In the rows, zero is written as 128.
Each run below is a few steps of one of 8 hidden systems, one row a step.
run 1, V, 10 rows:
[[170 125 167 131 111 149 164 103 105 114  94 105 141 161 134 141 147 172
  100 154 194 170]
 [133 182 121  84 166 118  97 134 123  97 110 192 142  85 154 125 159 145
  108 145  87 129]
 [ 92 128 141 149 142 178 104 107 162  81 123  76 110 117 156 122 119 145
  127 112 180  74]
 [120 144 154  62 147 114 156 142 123 118 143 112  77 148 153 156 139  89
   88 129 132 195]
 [126 150 199 108 133 116 131  96 139 128 157 132 166 109 115 111 175 136
  195 120 127  86]
 [124 106 111 136 180  79  80 102 158 101 147 103 138 158 141 119  67 152
  113 103 141 167]
 [ 90 127 122 104 134 126 128 169 149 164 168 118  84 107 122 133 128  54
  159 105  76  94]
 [150  88 167 157  91 102 158 102 119 158 154  82 151 183  91 141 120 140
  161 113 174 137]
 [145 125  87 120 140  61 112 146 113 143 127 189 159 125 111 111 116 127
  138 130  62 164]
 [116  97  89 189  99 166 105 125 143 150 123 110 133 115 113 100  95 130
  154 118 128  51]]
run 2, R (10 x 22):
[[117  82  91 166 122 114  71 145 157  88 123 104 150 161 161 155 113 163
  137 105 170 106]
 [ 94 158  73  82 100 114 137 146  83 121 122 146  62 125 152 134 125  88
   97 119  91 125]
 [123  99 177 135  82 152 210 124 136 116 126 130 152 114  87  99 186 129
  132 118 120 126]
 [166 130 120 143 172 134  99  71 126 148 117 159 173 127 147  85 101 146
  118 174 132 184]
 [124 156 136 135 180 156  91 163 166 126 118  93  95  88 113 139  90 132
  135 113 127  60]
 [124 106 132 110  90 136 134 148 118 128 142  82  95 184 160 193 147 110
   99 126 185 156]
 [107 190 132 102 114  89 140 137  88  98 124 195 152 120 129 139 181 127
  160 136 100 139]
 [117  52 130 137 123 112 128  87 170  90 132 120 158 117 130  57 121 157
  127  93 111 110]
 [136 150 111 116 162 151 126 102 129 189 150 121  89 119 115 109  73  87
   72 141 101 156]
 [137 149 192 155 133 157 156 167 141 154 128  95 134 131  91 167 148 116
  190 137 164 106]]
run 3, E:
[[141 161 130 181  97 131 126 133  98 178 140 107 137 157  83 177 106 130
  163 132 171  98]
 [132 115  85 120 108  89 145 187  91  78  74 152 114 157 140 155 130 150
  116 126 124 178]
 [131  97  97 131  73 180 123 124 131 122 112 135 125  92 139 104 159 144
   96 122 117  47]
 [111 148 136 163 141 162 178 105 145 128 145 115 121 123  78 126 100 117
   47 121 137 179]
 [135 158 159 124 154 178 137 140 123 126  94 158 150 112 173 132 181 114
  165 189 145 159]
 [155 177 151 114 149 116  92  90 107 102 105  94 119 130 126 138  97 196
  117 119 177  83]
 [ 96 122 119 102 139 113  93 170 177  88 168 129 122 139 157 192 156 115
   83  98 132 145]
 [ 63 139 142 117  86 136 159  84 109 109 151 113 105 130 145  94 155  93
  180 109 135  92]
 [154 109 162  78 169  89 155  90 138 115 127 131 130 119 117  69 111 146
   98 116  93 178]
 [136 121 139 152 162 141  66 117 176 176 172 144 183 113 138 128 135 107
  176 145 118 104]]
run 4, F, 10 rows:
[[ 96 142 140 117  73 145 167 178 109 120 133 117  98 143 131 191 189  96
  136 119 150 118]
 [139 109 142  97  84  83 150  69  88  88 115 145 158 146 139  88 158 177
  127 116 134 133]
 [115 120 102 132 177 151 102 126 175  93 111 166 144  74 144  82 119 135
   92 132  83 132]
 [100 128 148 154 144 200 127 112 160 150 142  69  89 123 138 126 105  91
  134 133 166  99]
 [162 146 196  62 141 102 143 137 110 143 134 107 112 158 148 172 164 118
  147 143 156 169]
 [124 136 123 120 124  66  76 135 130  92 139 160 176 124 129 136 150 169
  176  99 112  82]
 [ 85  96  69 141 139 106 107 112 153 112 152 111  96 135 126  98  63 110
   89  85 102 134]
 [119  99 147 118 108 170 176 149 141 190 155 124 103 115 117 120 155  48
  138 141  96 136]
 [190 140 182 128 128 111 131  72  99 177 132 127 174 144 101 112 132 163
  167 154 152 126]
 [146 157  95 155 188  95  77 170 138 113 104 158 155 125 114 154  85 160
  129 136 115 154]]
run 5, T (10 x 22):
[[177 164 120  85 138 157  72 120 111 173 117 143 114  89 148 132 135 142
  105 153 111  60]
 [ 99 131 135 190 125 128 135 123 169  87 167 109 165 153  84 168 118 150
   88  95 174 150]
 [ 89 111 109 101 118 121 143 127  98 125 114 142  99 145 191  96 145  71
  191 150 111 159]
 [177 152 177  80 149 133 129 135 132 126 106 110 108  86  96 124 133 175
  101 113 113  63]
 [131  93 106 170 124 128 101 107 168 142 180 147 189 157 129 150 131 123
   88 134 146 182]
 [ 68 178 128 142 142 118 142 128  98 119 114 121  95 128 138 102 107  90
  221 129 125 113]
 [196  72 161  74 133 124 140 168 147 130  96  90 100 126 123 136 136 158
   88 114 123 122]
 [122 162  94 144 101 119  82  91 119 167 191 178 170 133 124 162 147 109
  102 138 120 126]
 [ 76 129 133 175 143 102 169 138 132  65 101 109 125 135  99  95  93 140
  187 101 132 136]
 [181  73 114  71 126 158 124 145 121 181 100 120  86 117 170 106 131 104
  102 158 101 130]]
run 6, P:
[[132 105 119 204  99 142 157  80 115 156 128 146 188 143  95  89 117 130
  155 154 145 156]
 [169 126 133 149 175 157 114 159 122 129  49 126 135 124 154 113 106 154
  171 179 146 146]
 [156 152 104 124 123 164 103 173 122 134 103 118 100 126 134 197 126 147
   54 141 158 117]
 [ 74 163 106 150  83 110 162 130 102  63 132 149 133 151 116 165 153 135
  103 105 153 157]
 [103 114 138  90 121 138 144  89 120  65  98 146 131 109 188  66 170 142
  135 138 124 131]
 [146 145 163 112 174 179 123  71 163 129 135 102 115  89 124  89 108 142
   62 132 136 114]
 [101 166 182 167 167 149 132 130 175 137 180 110 152 135 102 174 138 101
  146 128 167 152]
 [119 168 157  82 141  86  89 144 105 117 133 122 121 149 171 166 151 128
  202 127 149 106]
 [132 128 113  60 134  76  97 146 139 109 148 131  95 111 122 136 123 142
   89  78  77  88]
 [ 76  89 104 152  88 120 146  99 155 146 197 127 130 130 101  97 123  77
  125  87  94 116]]
run 7, F:
[[125 109 110  98 150 152 161 184 138 106  70 144  81  87 138  90 127 108
  110 134  70 136]
 [148 108 147 143  89 195 111  84 145 163 151 102 140 125 141 133 157 134
  106 143 174  73]
 [126 189 177 108 185 102 149 114 125  96 132 136 133 139 119 147 127 136
  119 138 146 205]
 [112 100 109 136 128 120  94 180 135  92  93 123 128 121 164 123 136 141
  210 120 125  73]
 [129 124 105  80 109 114 104  83 122 133 168 101  82 140 142 135 106 125
   43  97 130 110]
 [ 96 109 168 142 129 133 180 155 176 122 164 151 162 113  95 129 179  85
  149 117 100 163]
 [145 122 127 134 139 116 107  61  92 152 108 117 133 145 159  63  91 140
  198 151 141 111]
 [175 141 131  98 184 125  97 185 161 152 123 127 106  99 104 166 106 134
   75 124  96 127]
 [ 84 129 117 194  79 130 123 132 135 142 175 113 156 166 112 179 141 105
  168 111 173 112]
 [137 139 118  82 120  68 172 118  64 118  99 141  96 150 124  95 110 133
  133 129 102 176]]
run 8, E (10 x 22):
[[181 160  91 107 156 114  64 108  87 163 102 162 136 130 163 129 100 149
  118 175 123 144]
 [124 132 140 155 125 126 112 199 163 109 133 105 135 119  84 190 133 151
  141  88 141  68]
 [ 94  92  81 125  71 125 147 112  95 114 134 111  93 180 171 130 126  97
  101 125 155 168]
 [131 158 143  96 120 141 168 130 113 117 106 174 125  68 100  85 165 129
  111 130  68  98]
 [153  86 156 182 150 158 125  81 174 132 141 101 180 140 114 110 110 159
  107 136 171 151]
 [108 204 103 125 181 138  88 151 109 140 120 151 101 119 158 158 101  94
  141 164 125 148]
 [153 116 187  92 106 117 144 163 123 107 105  76 107 144 123 161 158 164
  161 103 166  82]
 [115 115  75 107  87  89  96  81 109 114 170 154 139 156 152 134 135 132
   64 108 121 148]
 [ 69 130 141 154 140 146 163 151 171  95 132 143 137  78  96  87 146 104
  166 104  85 101]
 [161  91 150 117 153 150 139  75 128 166 121  81 109 153 154  80  91 117
  127 158 154 170]]
run 9, W (10 x 22):
[[145  93 119 100 139 164  76 172 174 171 156 118 108 116 166 167 148  88
  102 137 119 107]
 [ 91 193 153 135  92 109 168 102  89 115 157 110 115 161  93 169 134 123
  129 107 171 132]
 [129  96 140  78 152  82 134 123 132  92 108 159 144 118 161  72 152 134
  159 126  79 158]
 [136 123 110 147 117 176 108  94 141 164 139 103 109  94 108  97  91 132
   98 115 120  48]
 [130 121 155 164 165 117 158 161 155 141 143 105 136 163  94 162 101 105
  135 130 150 208]
 [143 139 122  96  91 119 104 128  80 163 121 158 140 135 177 134 176 112
  194 162 124  97]
 [142 153 110 124 134  80 115 118 112  85 107 119 118 127  87 127  80 195
   78  87 126 105]
 [ 96  59  99 146 118 146 128 163 188 133 167 141 138 122 140 128 144  74
  111 115  95 151]
 [120 162 139 155  85 167 190 103  67 150  96 109 101 138 111 115 124 120
  156 154 161 119]
 [197 106 161 101 167  98 117 139 142 114  96 149 172 123 132 121 142 182
  120 144 122 166]]
run 10, R, 10 rows:
[[112 194 154 146 146 110 163 106 106 117 116 150 139  93  65  91 108 142
  165 118 101 103]
 [170  28 129 146 142 139 110 145 181 152 126  91 142 148 144 117 109 133
  125 131 139 151]
 [136 214 105 113 126 130  96 114  74 174 137 139  97 125 124 165 108 117
  118 143 133  95]
 [107  88 145 170 105 118 164 189 155  74 112 112 151 146 102 158 156 149
  159  97 151 130]
 [141 117  76  88 106 114  96  86  81 146 118 168 123 140 194  93 133 118
  113 158 105 145]
 [117 150 154 148 133 149 173 137 151 100 120 122 126  78  51 106 119 152
  102  93 104  82]
 [144  76 123 151 135 171 121 116 150 166 136 109 138 162 172 128 124  97
  119 172 163 191]
 [133 223 148 103 162 121 110 138  89 123  97 138 106 100 122 146 124 150
  158 138 127  82]
 [124  52 133 135 106 123 121 156 180  81 141 103 149 151 139 160 156 152
  100  91 154 132]
 [ 88 184  90 100 120 119 122  84  80 142 153 169 103 124 157 114 127  81
  115 149 102 149]]
run 11, V:
[[106 126 168 183 147 180 154 100 184 150 171 106 153 106  78 115 123 105
  121 119 139 122]
 [147 152 131 142 177 109 107 159 123 163 126 133 135 164 141 172 105 105
  166 165 148 201]
 [166 117 135  99 118 100  90 181 124 141 108 123 126 115 121 152 141 155
  176 110 109  48]
 [108  72  80 138  67  99 117 108 131  95 159 119 137 165 133 140 128 149
   73  85 145 126]
 [ 73 154 104 134 106 123 189 111  87 125 122 160 104 116 116  77 125  77
  151 130  84 150]
 [182 100 163 154 152 172 152  90 135 169  96 104 146 116 107  74 105 146
  138 163 146 134]
 [164 164 109 135 167 138  79 164 150 157 138 164 152 113 114 187 122 132
   71 148 117 151]
 [ 95 138 119 155  99 145 114 186 127  95 105 120 126 134 148 179 160 134
  184 122 162  76]
 [147  96 114  65  87  94 143 110  78 100  97 109  90 168 170 118 133 153
  100 123 140 147]
 [106 149 144 108 117 137 158  80 137 111 152 166 144  77  97  75 158 127
   93 110  83 101]]
run 12, N (10 x 22):
[[169 112 147 130 131 180 133 139 172 127 130 154 165  93 115 145 175 150
   46 142 125 138]
 [ 90 192 118 182 143 154 104 100 113  94 117 125 144 146 149 153 115 140
  154 150 194 135]
 [142 135 145  68 172 121 144 190 130  85  79 106  69 122 148 149 124 134
  100 122 120 155]
 [110 121 145  85  87 151 104  86 138 123 177 116 125 132 177 149 190 117
  100 116 153  89]
 [ 76 183 142 135 172  82 138  97 141  81 161 148 141 123  98 116 107 125
  133  97 110 162]
 [141  94 170  95 173 151 117 142 161 133 102 114 120  96 170  85 146 112
  194 148 112 104]
 [157 165 145  96 129 104  99  73 100 192 170  96 106 146 115 138  92 128
  117 124 141 101]
 [123 115 140 142 136  79 121 189 163 138 167 154 171 134  86 170 149 110
  168 102  96 140]
 [108  97  84 132  93 100 109 107  83 131 106 127 116 150 165  81 106 123
  204 128 118  92]
 [162  90 112 121 124 124 154 129 143 169 137 119 105 113  73  99  89 123
   60 105  80 134]]
run 13, P:
[[ 95 130 174  74 101 131 183 110 130 108 167 116 104 138 137 138 185  94
   94 110 134 158]
 [132 156 175 105 140 103 117  47 128 125 160 149 177 113 125  88 154 151
  152 126 121 111]
 [124 119 147 135 203 125  75 132 194 126 148 104 137 104 131 110  88 125
  159 108 115 101]
 [114 141 136 111 134 134 119 163 137 185 169  88  74 144 125 176 115  64
  150 119 129 111]
 [145 126 148  88  87  49 154 150  87 145 150 136 129 161  93 159 153 130
  165 101 109 130]
 [143  71  77 122 109  82  91 118 131 134 133 170 164 119 135  85 125 143
  140 115  72 108]
 [123  90  87 174 128 160 136 127 136 167 107 106 102 114 102  74  60 104
  131 127 104 109]
 [164  99 148 153 113 157 180 163 116 181 110 106 122 159 106 148 128 105
  139 163 152 177]
 [183 159 113 138 104 111 109 138  75 142  89 173 172 143 129 163 146 178
  138 166 147 138]
 [113 124  65 159 131 127  98 162 135  58  80 145 131 115 139 131 104 176
   94 111 125 112]]
run 14, N (10 x 22):
[[149 167 151  60 149 113  97  55 106 118 139 123 113 129 168 118 127 155
   82 131 145 125]
 [102 159 159 127 183 125  93 153 200 119 183 135 146  97 114 164 144 104
  129 104 111 117]
 [ 93 130 152 111 140  97 120 111 112 124 137  89 103 160 167 109 117  98
  229 123 147 119]
 [165 119 144  49 134  77 129 126 118 167 148 132 100 113 108 109 123 121
  112 105  67 114]
 [118  95 127 171 107 118  95 103 164 163 192 136 190 129 107 120 141 117
  171 112 119  86]
 [121 135  98 161 152  92 140 138  96 159 103 131 116 141  99  91  55 111
  190 135 100 158]
 [192  62 128 114  91 148 138 170 124 184 101 113 116 120 113 122 138 134
  127 134 110  88]
 [132 131  81 184  72 112 120  95  97 156 155 145 166 167  97 152 112 143
   98 127 149 144]
 [108 113  90 178 129 138 162 197 133  86  70 160 134 111 106 122 122 134
  134 129 102 154]
 [146  91 109 129  89 189 144 102 105 124  79  97  98 137 169 104 125 146
   89 153 170 114]]
run 15, W, 10 rows:
[[116 165 108 147 170 121  96 185 116 148 106 124 103 141 147 157  93  96
  202 153 132 134]
 [165 107 121  65  86  84 110 144  93 134 128 102  94 170 151 177 141 149
  109 107 144 105]
 [ 98 142 108 123  94  93 150 110 128 107 173 179 153 113  84 123 149 124
   74  92  79 139]
 [ 86  77 118 178 116 152 169 126 145 100 101 119 133 114 122  54 115 118
  182 120 112 113]
 [195 110 126 136 146 177 132 119 111 184  84 108 116 133 136 113  94 137
  103 182 148 158]
 [159 170 158 146 137 124  99 173 142 144 146 149 175 127 100 212 166 148
  135 139 148 117]
 [ 75 144  80 132 113  84  85 116 107  64 127 140 133 160 180 143 128 143
  150 108 152 124]
 [114 115 105  72 122 143 157 154 124  97  99 123  59  97 143 101 129 111
   64 109  86 121]
 [131  93 185 146  99 174 182  92 169 139 161 105 153 118  92 110 164 124
   96 118 149 124]
 [122 174 150 166 177 143 128  89 118 138 115 155 167 123 135  96 116 121
  185 177 139 172]]
run 16, T, 10 rows:
[[ 86 165 151 146  99  99 140 105 117  70 149  96 134 150 101 157 132 162
  138  78 179  91]
 [121  82 110  82 148 106 137 144 137  97 111 157 114 126 177  95 142 104
  110 137  83 195]
 [137 157 156 129 133 166 111  93 144 162 146 129 138  74 103  99 138 130
  140 128 112  39]
 [141 107 156 164 154 115 155 114 155 130 145  96 153 171 101 141 100 136
  110 129 170 211]
 [118 153 111 109 131 123 100 171 100 156 116 149 111 130 178 147 149  85
  212 160 114 109]
 [152 120 141 104 124  93 114 133 139  96 123  81 107 132  95 146 102 187
   86  71 143  76]
 [ 98  99  81 136 103 122 132 131 145 145 175 176 150 137 138 134 149  72
   92 130  89 183]
 [108 153 158 146 118 128 169 100  99 124 103 116 127 110  92  72 118 141
  205 119 119  76]
 [202  86 129 118 157 138 131 150 140 157  94 119 129 139 129 131 105 147
   73 159 129 187]
 [104 180  97 169 102 149  85 131 111 157 156 150 145 127 134 180 141 107
  156 144 149  82]]

Name the system that made each run.
run 17, 2 rows:
[[142 106  74 113 138  87 121 120 113 142 114 173 134 114 121  68  94 126
  119 129  56 149]
 [145 104 140 166 108 181 152 116 149 179 137  94 120 101  73 103 103 120
  115 120 122  70]]
 | R
run 18, 2 rows:
[[ 78 168  94 130 138 126 106 108 135 119 155 192 144  84 137  96 139  97
  132 128  72 114]
 [119  81 167 137 137 142 179  98 152 116 120  59  98 135 109  70  94 128
  135 103 147 126]]
 | R
run 19:
[[ 97 147 121 100 182 132 129 189 141  80  81 134  84  96 164 119 126 110
  152 133  99 136]
 [132  86 140 103  82 152 102 107 143 139 153  78 104 138 157 140 151 133
  120 105 161  50]]
 | F
run 20, 2 rows:
[[139 146 157 156 209 122  84 111 170 140 139 134 172 121 130 114 100 131
  178 151 134 151]
 [125 112 140 127 162 129  92 162 158 162 148  65  92 153 145 163  92  95
  173 117 153 111]]
 | T
run 21:
[[179 102 117 160  87  95 115 141  88 155  97 130 165 164 108 140 121 177
  179 137 149 104]
 [137  94  47 130  94 105 109 151 113 111 101 169 128 118 127 117 116 150
   74 114  84 123]]
 | V
run 22:
[[108 193 133 137  83 129 119  79  98 141 168 151 148 118 104 144 159 132
  136 121 138  66]
 [106  85 149 123 174  74 128 135 162  68 117 105 134 143 133  94 101 152
  166  94 122 157]]
 | P
run 23 (2 x 22):
[[189  90 108 122 154 168  72 128 153 149 105 119 138 128 173 137 118 155
   75 162 150 136]
 [ 79 222 149 142 142 148 127 140 132 110 161 132 117 114 105 189 144 107
  121 120 153 113]]
 | F
run 24 (2 x 22):
[[119 141 127  98 131  94 138 206 121  96 110 172 131 132 147 171 179 114
  152 134 100 166]
 [115  98 127 108  86 111 112  58 122 104 147 139 156 122 148  74 157 154
  132 105 118  75]]
 | R
run 25 (2 x 22):
[[ 99 146 129 118 144 138 191 113 135 104 129 148 106 107 102  95 122 102
   64 126  94 192]
 [146 133 191 136 138 187 139 105 149 119 109 127 162  96 143 105 181 151
  157 160 161  96]]
 | N
run 26:
[[107 156 147 135 181 116 114 125 160  79 118 174 178  86 129  94 144 145
  169 131  98 134]
 [144  77 139 137 171 162  95 100 175 155 135  72 111 127 154  88  81 121
  135 131 146 114]]
 | T
run 27 (2 x 22):
[[ 82 169  92 171 120 114  73 117 116  79 131 128 144 150 155 162 118 150
  159 116 172  95]
 [ 91  99 120  84 138 132 153 154 147  71 109  97  58 123 160 108 120 105
   92  99 115 142]]
 | T
run 28:
[[125 131 143 204 178 168 121 114 181 112 130 131 184 115 102 122 106 148
  112 143 156 160]
 [121 142 117 104 174 154  77 145 125 132 100  98  76 128 199 133  99 105
  158 154 146 111]]
 | R
run 29 (2 x 22):
[[156 171 187  65 156 131 138 109 136 128 153 145 136 112 128 159 174 129
   70 141 130 165]
 [ 83 148 162 156 167 126  95  97 182  97 180 127 178 123 137 127 142 123
  171 115 148 119]]
 | R
run 30 (2 x 22):
[[ 95 123 120 187 117 158 153  69 139  88 136 117 153 149 125 106 116 145
   88 128 178 167]
 [124 154 133  97 196 154 123 166 137 130  86 144  93  90 166 103 120  92
  153 163  91 151]]
 | R
run 31:
[[134 183 142 133 160 109 152 129 116 137 117 141 119  86  54  99  89 139
  130 114  83 104]
 [141  36 127 155 127 113 100 136 173 152 151  92 153 161 142 119 110 122
  173 118 138 132]]
 | W
run 32 (2 x 22):
[[151 100 113 143 190 119  77 187 170 138 103 141 150 114 141 127 102 131
  167 140 101 132]
 [134 120  95 120  86 132  84 151 119 164 154  94  91 150 137 184 119 117
  116 110 147  62]]
 | V
run 33 (2 x 22):
[[ 99 127 147 101 129  71 107 164 153  59 145 125 139 136 135 164 163 152
  161  80 131 100]
 [ 78  82  84 105 111  89 107  89 137 103 164 124 106 142 166  86 112 102
  127  89 100 120]]
 | F
run 34 (2 x 22):
[[186 136 127 136 142 100 102 139 130 107 107 146 172 134  95 165 120 204
   72 125 142 143]
 [ 86 124  67 163 129 165  76 168 148 108 121 137 124 132 183 162 128 103
  135 142 146 120]]
 | N
